These are runs of 7 systems, one row a step. Runs of the same system follow the same rule from any start.
trace 1, G, 11 rows:
0:  20  18  -4 -21   0  14  28  -8 -13  21 -13  -4 -19  28  11 -11   5  13
1:  -2 -18 -17  -9   3  -8 -37  -7  17   0   5  -1   7  -1  26   0   3 -22
2:  10   5   6  31   5 -15  27  23   9  -6  -3 -17   1 -21 -13  13   4   3
3:   9  -4  -3  -5   9  19   7 -35 -18  10  -9  18  -4  -6  -4 -15  -7  14
4: -13  -5  -4 -14 -17   1 -35  12  15 -11   3  -7 -20   0  -8  -3  -8  -6
5:  20  27  -4   5   4  -8  19   9 -11  -7   9 -12   1  16   3  15  11  -8
6:   5 -15  17  -9   3  -9   2 -24  -8   0   2  17  14 -16  20 -11  -5  -5
7: -12  -4  15  -2  -4   4   0  16  26  19  -2 -10 -23 -13 -11   0   4  13
8:   5  16 -30  -5  18  11  -3   2 -13  11  -1   1   2   8  -4  12   4  -9
9:   0 -10  -3  -2 -11 -17  -2   3  -9 -23 -12   3  17 -15  12 -10 -22  -7
10:   4  -1  13   9 -15   3  23  -7  14   7  -5 -12 -24  10   3  -9   3  19
trace 2, U (11 x 18):
0:  -1 -21  -6   5  -7  -4   0  19  -2 -12 -13   9  -1 -19  23   3 -16  14
1:   2  22   2  12  -3  11  12 -13  15  16  -1 -13  12  14  -4 -20  -3  10
2:  -4 -14 -10 -10   6  -4 -15  -7  -4   1   2   0 -10  13  -5  16  19 -22
3:   2  -7   1  18  -3  -1   4  20  -4 -17  -3   6   1 -17   0   7 -10  17
4:   3  19   6  -2  -6   2   9 -26  -5   5   4  -1   9  13  -3 -21  -8  -1
5: -13 -16   6 -16  -4  -5  -8  -2   6   3   3  -2 -22   0   0  13  13 -15
6:   2   5   9   8   6   8   7  24  -4  -3   3   8  12  -5   4   8   0  20
7:   0  10  -7  -4  -2  -5   1 -21  -3   4  -1   0  22   3   8 -17 -12 -11
8: -10 -16  -5  -5  -5  -2   6   1  13   7 -12 -16 -23  -2   2  12   8  -6
9:   9   4  -4   7   7  15  -4  19  -6  -2   2   8   4  14  -6   1   5  19
10:   0   4  -3   7  -4 -12 -11 -14  -1 -10   8   3  19  -2  -3 -12 -10 -17
trace 3, M, 11 rows:
0:   3  -3  -1  15 -13 -17  12  -4   1   5   3   5 -17  12 -12 -16  -3  -3
1:  12 -10  24 -14  11   7   1   0   1  -1  -9  -2   3   3  -1   1  20   9
2:  -5   4  -4  -3  -3   7 -19  -4   0 -10  16   2  -4  -8  12  16  -3  -5
3:  -4  12   1   0  -7 -10  12  -5  -9   5   4   5 -11 -12 -11 -10 -16  -5
4:  -2  -4   4 -20   3   2  10  -3  -4   9 -17  -2  10  11   7  -8   3   0
5:  -5   5  -7   2  -2   0 -12  15  13   2   9  -3   8   6  14   6   2  -3
6:  11   8  -6  21   6  -5   7  -1   0   2   6   2   2  -8 -10  -2  -3  -1
7:   4 -22  -2  -2   2   1   5 -12  -1  -3 -18  -2  -6  -1   0  -4   3   3
8:  -4  -1   4  -9  -6  11 -12  10   8  -2   1  -7 -15   7   3   5   5   8
9:   5  20   3   0   0   0  -6  -2 -10  -7  16   5   1   6 -11   1   0  -7
10:  -1  -6   9  -6  -6 -13  12 -14  -8  -5  -3   4   5  -7   8  -5  -6  -9
trace 4, R (11 x 18):
0:  -4   7  -6  14   2  10 -12   5   7   8  23  16  11  -1  23   7  -5   8
1:  -5   3 -10   5  14 -10   5 -20  -2   9  -2  -2  19 -10 -11   2   2 -26
2:  -4 -16  -7  -6  -2   6  17   5  -4  -4 -28 -14 -17  -8  -4   9   0   8
3:   0  11 -11   4 -14  13 -11  14   6  -1  -1   0   1  20   4 -17 -13  19
4:  11   4  10   4  -1 -13 -15  -7   4 -11  11  -3  14  16 -12 -11  11 -18
5:   7 -15  17   2   4   0  11 -10 -11 -10   1   7 -18 -12   0  17  11   4
6: -11  11   3  -9  -3  16   2  -6  -3  20   8  13  -8  -7   7  -7 -12  15
7: -14  12   3 -18   4  -8  -8   9   9  12   3  -9  17   4  -4  -1   4 -19
8:   2 -10  -5   5  -1 -13  18  12  -7 -14 -10  -5   5   1  14  16   5  -4
9:   6  -6 -15  15  -6   7   8 -14   5   8  -6   2  -5   2  16 -13 -12  14
10:  -2   0  -6   1   5   8 -25  -5  18   7   0 -10  -3   3 -19  -6   6  -7
trace 5, M, 11 rows:
0:   8  -5 -10  24   6  10   4  -8   0   5  -2   9   2  -6   0  -5  -6  15
1:  -2 -19  -4  -2   0   3  -9  -9  10   1 -15  -9 -15   2 -16  -5   7  -3
2:   5   7   6  -7  -5   4  -3  16  -3 -16   2  -8 -14   9  -4  13   6   3
3:   2  11   7   0  -8   0  -4 -14 -15 -11  16  14   5  10   3  -7  -8   0
4: -10  -2  20 -12  -4 -10   9 -15   6  10   2   0   2  -9   5  -5   1 -10
5:  -9   7  -2 -12  10   5   6  14  -2  15   1   1   3  -9  10  14   4   0
6:  -2   6 -22   7   1   0 -10   7  -4   0  -1   5  15  -3  -3  -8 -16  -4
7:   5  -6  -5  14  -4  -7  14  -5  12  -1 -16 -17   3   4  -4 -11  -1   1
8:   6 -13   1   4   1   9   2   5   5   3  -1  -1 -11  18   6   9  18  12
9:   6   0   7   4   2   5 -24   1  -1 -11  15   8  -5  -2 -13   1   3   1
10:   1   6  12  -5  -6  -4   9 -18  -9 -12  -1  -6  -6 -13  -5   2  -6  -7
trace 6, Z, 11 rows:
0: -14 -31  12  -7   0 -15  20  16  -2   9 -18  12  -7 -12   0   0   3   3
1:   0  10  -6  -6  12  24  -6  15  10  18  -7  -2  24  16  10  -3   6  19
2: -22  -8 -26   4  -9  -5  -5 -17   1  -8  -8 -12  13   9  -3   3  -7 -24
3:  -4 -15  -2  21  -8  -3  27  12   1  -2 -14  -4 -18   3 -12   4   3  16
4:   1   0   8  -6   3  28 -19  -5   2   5   4   9  -2  23 -11  -9  10  20
5: -21   2   9  -2  -4  -8 -17   1   3 -14  11  -3  14  -8 -19   9   0 -21
6: -11  10  10   7  -4  -7  34   6 -15   3   8   9   0  -2   6  14  -2   4
7:  -4 -12  12 -20   1   8  -1 -12   1  18  -6  16   4  11  13 -19   3  10
8:  -8  -6  -7  -3  11  -4 -13  13  20   8  -7 -14  16 -10  -2   7   8 -14
9:  -4   4 -30  15  -2   2  17   3 -16  -8  -7  -1   6   8   9  13  -7   0
10:  -1 -15   1   1 -14   6   7 -14   1  -1 -18   0 -13  13  -9 -24  -9  16
trace 7, B, 11 rows:
0: -26  -8 -15   6  -5  -3   6  -8 -16  10   2  25  -9  -9 -20  -6 -19  -5
1:  -8   0  16 -23   6  -5  10  14  -1  12 -14  -2  17  16 -14 -11  12  -3
2: -14   7  -2   0  -8   5  -5   2  -1 -20   7  -7  26  11  20  18   1  -4
3: -12 -14 -19  26  -7  -3  10 -10  -6   0  -4  12   4   1  -7  -6 -13   3
4:  -6 -10  14  -8   5   6   8  -6   5   8 -14  -7   0  13 -23  -7  16   4
5: -12   9  12  -7  -5   6 -16   6   0 -20  13  -6   9   3  -4  15   4  -5
6:  -2  11  -8  13  -8  -9  10  -2 -16  -7   8  12   5   1  -5  -6 -17  -4
7:  -7  -4  13 -12  -2  -2  22 -13  -4  15  -8   3  -2  11   2  -7   8   1
8: -17  -2   9  -7   2  10 -10  11   9   2   8   1   9   1   7  14   8   4
9:   1   6 -17  14   7   0  -1   5 -10  -6  -2   4  19 -10  -6   1 -11  -3
10:  -3  -8  -4  -7  -7  -5  15 -15  -4  -1 -21  -8  -1   6  -3  -9  -5  -5
trace 8, B (11 x 18):
0:   1  27  21  21 -12  -4   5  25  33  11   8 -20   9   2 -12 -22  -6  16
1:  12  11 -10   0  14   3  10 -21 -24  -4  15  -1 -13   5   4  37  23 -20
2:  -8 -23  16 -13 -12  -6  -7   0  -6  -6  -7  23  -4 -29   7 -21 -25  11
3:   0  32  -8  -4   3  10  16  19  13  28  -2 -17   2  21  -4  -6   5   7
4:  -1 -15 -10 -10  10  -7 -17 -16 -10  -9   7   6   9  -3  16  20  11 -28
5:   2 -12   0  18 -12  -7   8  18  10  -9 -19  -1   4 -15   1 -19 -22  21
6:   9  11 -10  -3   5  20   5 -16   2  12  -5 -15 -12  29 -10   1  17   1
7:  -9 -13  17  -7  -4 -10 -28  -5   6 -15  16   6  -2 -15  -4   7   4 -17
8:  14  20   2  17  -4  -7  20  23  -6  -7   2  -1  -1  -4  -7  -6 -11  13
9:   3   4   0 -21   3  10  11 -33 -14  13   0   6  -8  11  13  -1   7  -5
10: -20 -10  11  -7  -5  -6 -12  16  20  11   8   5  -1 -15   7   2  -2   0
trace 9, E, 11 rows:
0:   7  13   6 -21  -3   1   6 -10  -7   0  -8  -7 -13 -21   2  -7 -14  -2
1:   0   2   1 -25  -6   0 -13  12   1  11   3   9 -14   2  19  -8  -6   1
2:  18  15  -8   6   4  -4 -10  11   9   2   5  -3  17   9  14 -10  -2  -2
3:  12  -5 -14   9   0  -4   6 -17   4  -5 -12 -13  -1 -14  11  -5 -10  -4
4:  -3 -14  -5  -5  -2  10  -7  -1   8  12 -10   1 -28 -10  -4  -6  -4  12
5:  12  13  -5  -5   5   4 -19  14   2   3   6  -2  -6  15 -17  -8   7  -2
6:  16   8   0   1  -5 -17   2   3 -11 -23  -1  -6   2  -6  -2  -1  -7 -12
7:   3  -4  21  -7  -9   0  11  -5   2   0   0   1 -17 -18  12  -3  -7  12
8:   0  11   9 -16   6   9 -21  -1  11  19  14   5  -1   3   6  -4   8  -2
9:   9  10 -21   0  11  -7  -7   9  -6  -2  -2  -2  22  -6   6   1  -7 -14
10:   4  -6 -12   5  -9   1  21  -8  -6  -2 -20  -3  -6  -7  11  -9 -17  12
trace 10, U (11 x 18):
0: -23 -13   6 -13   2  -5  -9   0  12  13   5   5   5  -9  10  10   6 -14
1:  -2   1  -4   6   8   5  23  15  -2   3 -15  -8  18  -3   9  12   2  12
2:   1  -1 -27  -1  -6   4  -5 -10  -3   2 -13  -1  10  19   9 -17 -12  -3
3:  -6 -12  -9  16  -9  -7  -4   5  18  -3  -3 -15 -14  10 -12   3   8  -4
4:  14   0   3  16   4   6   2  -2 -12 -12   9   8  -3  10  -9   7  10   9
5:  -7  -4   7  -1  -8  -3  -7 -20  -9  -8  10  14  -1 -13  -4  -7 -13  -5
6: -17   4  22 -12  -8   0  16  -3   2   6   1  -7 -10  -7  -7   7   5   0
7:  -6   3   7 -20   3   5   1  13 -10   6   2  12  10  12  14   3   4   4
8:  -7  -1  -5   4  -2  -9   0   7  11   4  -4  -2  23  -3  17  -7  -8  -3
9:   5  -1 -14   9   4   3  17  -8  10  11 -13 -18  -2   7   6   5   7  -1
10:   3 -12 -22   6   3  12 -16   2  -3  -2  -6   4 -11  12  -8   1   2   5
trace 11, Z, 11 rows:
0:  -4 -21  14 -11  24  11   9  -4   5  19 -19  -1  14  -1  -5   6  25   5
1: -22 -10 -28  -7   1  16 -16  17  -1  -5 -11  -1  15  -3  12  17  -9   3
2: -16   7 -22  16 -16  -6  18   2  -1   3 -13  -7   9  19 -14 -16 -18  -1
3:  -2 -17  11  -1  -4  10  11 -10   6   2 -11 -11 -17  27 -14   1  24   9
4: -12 -14   6   8  -1  15 -29  13  10 -13  14   8   2   2  -5  14   9  11
5: -16  20   5  14   0  -3   6  -4 -11  -1  16  11  26  -5 -16   0 -12  -7
6: -15  -7  19 -22  -4  -2  30 -14 -14  11  -9   6  -8  -1   0   2   6  -1
7: -10 -14   4 -18   4   6 -13  23  17  19  -4   6   0   3  18  -1   8   9
8:  -6  11 -24  14   5  -3  -5   3   6   1   0  -7  36  12   5   0  -3 -13
9:  -5 -16 -13  13  -6  -1  31 -20 -10  -9 -22 -11  -6   0  -4   4  -4   1
10:   0 -16   3  -2  -2  21  -9   8  10  10 -11   3 -30   4 -11  -9   5  27
trace 12, R, 11 rows:
0:  32  21  10   5  21  13  -3 -10  -9   8  13  11   8 -11   2  -4   3  13
1: -15   5   0 -26  -6  -4  -7 -22  -8  -2   4  -4 -13 -18  -2   7  -8 -25
2:  -8   2   5  -2  -2 -12  15  34   4  12  -4   2 -13 -13  -3   2  -4   6
3:  19  15 -14  -8   6   1  -2   4  -4   6  -2   0  18  16  25  -9  -1  -1
4:  -1 -14  -5  11  -7 -15  -8 -15  12 -12  -2 -13  -1 -15   7   1  -4 -16
5:  11   1  -9  17   9   8   4   9   2   9  -1   0 -23  -9 -15   5   3  12
6:   5  10  -8 -20   2  11 -20  -4 -13  -3  -4   8   6   6  -7 -16 -11  -1
7:  -1   6  23  -4 -10 -15   3   6   5 -15   3 -10   1  -9  -8  -3  -2  -8
8:  11   6   5  -1  -1  -2  13   3  -6   6  12   9 -20   8  16   7   7   5
9:  -5  -4  -2 -11   4  -1 -15  -8   2  14   6  14   7  -9  13  -9  -7  -7
10:  -2   7   2   4   9  -5   7   6   8   2  -3 -15  10 -20  -5  14   3 -10
trace 13, G, 11 rows:
0:   4   2   4   0  16  10   5   7   3   5  -6  -3  24 -10  14  11   7  10
1: -16   0  -9   9  -6  -2  10   1   2  11  -3   8   5 -14   3  -9 -21   5
2:  -7 -10 -17  -1  -8   3   2   0   0   3 -17  -7 -17  16 -13  -7   0   0
3:  12  -3 -11   7   0   7 -14  -2  -1 -20  -1  -7   9  18   5   4   7   0
4:   3   7  17  16  -9 -10   5  -9   2 -12  17   3   7  -4   0  -3  -4  -2
5:  -6  -1  21 -10  -1   3   5 -11  -1  11   8   7 -16   1 -14  -1  11  -1
6:  -4   7   1 -21   9   9 -17  14  -3   5   3   4   3   2  -1   7   6  -4
7:  -2  15  -4  -5  -2 -10  13  13  -5   0  -1  -3  20  -6  15   1 -11  -5
8:  -7 -16  -3   1  -7  -5  22  -9   2  12 -15   1  -4   1  12  -7  -4   4
9:   0 -16 -15   9   3  11 -13   4  16   6  -8  -5  -8   9  -6  -2   8   7
10:   6  10 -13  17   3   1  -7  -1  -2 -16   3  -7  14  -1 -13   4  -3  -6
trace 14, E (11 x 18):
0:  -1 -20  -4   0  13  -4 -14  -8   8   8  -1   4  22  20  -3  -2  23 -16
1:  -4  -5 -13  23   5   8  10   9  -5 -18 -13  -9  13 -13  -8  19  -3   9
2: -16   3   3   0 -14   5  20 -21 -10   7   2   5 -25   8 -15  -4  -5   5
3: -11 -11  18 -17  -2  -9 -15  13   6   4   7   6   1  18 -12  -3  18  -9
4:  11  14   6  13   9  -3   8  13  -5 -17  10  -5  22  -3   6  20   9  -2
5: -10   1   8   3  -7   0  20 -30 -10   0   3  10   4 -16   8  -2 -15   0
6: -22 -11   9 -19   0   7  -4   4  16  26  -6   2  -2   3   0  -6   7   3
7:   5  10 -22   5  12   4  -6  14  -5   2   4  -2  17  25   5  13  13  -6
8:  -1  -7 -12  25 -11 -10  15 -13 -11 -20  -8   1   8  -1  -2  -6 -17  -2
9: -14 -16  21  -3 -11   5  13  -9  16   9  -9 -10 -25  -2 -10  -3   7  12
10:   1   4   6  -9  12   7 -22  10  -1   5  20   7  -4  15 -11  15  25  -8

Name the system that made each run.
trace 15, 2 rows:
0:   4 -15   3  23  17 -32  21  13  -1  24  12  21  -3 -23   0   6  10 -14
1:  13 -21  -7   2  23  25  -9   4   2   1 -32   1  10 -32  -3  -3  -5  24
 -> M
trace 16:
0:  18  16 -14   2  10  16 -17  -6  -2  17  23  13 -14  13  13   3   7   6
1:  -1  -6  -2   8  15 -14 -14   2   3   5   1   7   7 -33 -24  -4  -5 -17
 -> U
trace 17, 2 rows:
0: -11 -20   8  20   2 -20 -21   9  24 -17   6 -12  15 -37   1  14  -1 -16
1:  13  17   3   4  23  19  32  -7 -12  27  -2   3 -15 -26  -6  10   4  20
 -> E
trace 18 (2 x 18):
0:   4  -5 -12  12   1 -34   2  22  -8  18  14  28 -25 -23  -7 -10 -14 -13
1:  23   0   2 -22  15   6   7  -6   1   4 -39 -25   1  -6 -22 -20   5   0
 -> G
trace 19:
0:  30  14  28 -19  15 -10  -1 -12 -14  -3  15   0   2  18 -14  -1  31 -21
1:  -4   8  29   0 -20  -9  10  -2  -1 -21  19   5  -1 -29  31  10 -17   7
 -> B
trace 20:
0: -37  16   8  -9  -1  10  32   1   0  31  12  -1  -7   2  -6  23  11   0
1: -22  -6 -16  -3  11  -7 -13  25 -16   2  -3  23  36   4 -13  -1  -8 -13
 -> M
trace 21:
0:   8  16   3   2  -2  13 -15   8  19  11   4 -11 -11  14 -17 -16   4  12
1:  -3  13 -12  -5   6  -3  -4 -15 -12  -9  10  -6   8   3  -1  21   5 -27
 -> G
trace 22 (2 x 18):
0:  14  13   0 -43   2   4  -1  29 -17   6 -10   7  -1  25  19  -7   2   6
1:  16  26  -3   6  -1 -10 -28  -9  11  -1  26   2  25   5  19 -15  -9 -15
 -> M
trace 23 (2 x 18):
0:   6   1   2   9  -2  -9  12   2   6   1 -13  -6  18   3  -8 -22  -6   4
1: -11 -10  -2   3  -6  15   2 -22   7  -1  -5 -10  -8   5   1   9   5   5
 -> G
trace 24 (2 x 18):
0: -10 -14  14   1  -1  11   4   1   9  -4 -12  -4  22   4   5  -1   5  16
1: -18   2  -6  13  -2   9  -4  -1  11   2  12  -5  -1   4  -4  18   7  -1
 -> M
trace 25 (2 x 18):
0:  13  12  -1   3 -10 -10 -18  11   9 -16   7  -5  14   1  18 -11 -13  -2
1:  20   1   0  18   4 -18   5 -12   2  -2  13  -2 -13  -9  -2   3   6 -16
 -> R
trace 26 (2 x 18):
0:  -6   0  -8  12  -5  -3 -19   1   4 -11  -2   5  22 -11 -14 -21 -23  -1
1: -11   6   7   0 -20   2  20 -11  -2 -11  -4 -16 -17  15 -12   5   1   1
 -> G
trace 27, 2 rows:
0:   6 -31  18   7   4  -8   9   3  11   2 -19   6   7 -16   4 -15   1  15
1:  -3   0  -2  -2   9  30 -13  -2  16   6  -2 -16  -9  -1   1  19  15  14
 -> M
trace 28:
0:  13  10  14  22   5   7   9  19  -5   6  26  12 -18  25 -20  11  24  18
1:  11  13  32 -15  17   6  -3 -30 -19  -3  16  18  19 -30   1   1   0  -6
 -> B
trace 29, 2 rows:
0:  -8  -3 -23  18  17  18  -4  -7   1  14  -1   2   8  11 -18   9  11   1
1: -15 -17  -5  -5  -6   5  -2   3 -18 -22 -17   5   2   5 -22   1  -6   2
 -> Z
trace 30, 2 rows:
0:   7  13  27 -16   8   3  17  10  -3   0  -4 -19 -24 -23 -31  16  16  -1
1:  -2  19  -2 -35 -11   6 -17   6 -28 -14  15  18 -11   0  16   5 -17  -3
 -> B
trace 31, 2 rows:
0:   0 -17 -12  11  12  -9  13   7  -5  10 -19   9  15 -22  -3  -8 -12   3
1:  -6  -9 -13   6  -9  17   3  -6   9  -1 -25 -14  -8   0 -11 -13 -14  19
 -> G
trace 32 (2 x 18):
0: -19  -2   4  -3  -5  -6  -3   7   7 -11   1 -12  18   6   0  14   7 -13
1:   0  -7  -6  19  -3  -4  26   1  -7  -2  -4   4   0  10   7   7   3   8
 -> R
trace 33:
0:  -1   9  11 -15  -3   0  12  -6 -13   1   8  -2 -26  -2  -9  14   9  -8
1: -11  -2   5 -20  -6  -2  -1  14  -5  13   1  18  -3  -1  15  -8 -10   5
 -> R
trace 34:
0: -25  39  15  -2 -18 -14  18  -5  -3  19  36  10   0   8  -7  -7 -13 -13
1:   4 -21  31 -23   8 -21  19 -10  -6  15   1  15   4  10  17   0  28 -14
 -> Z
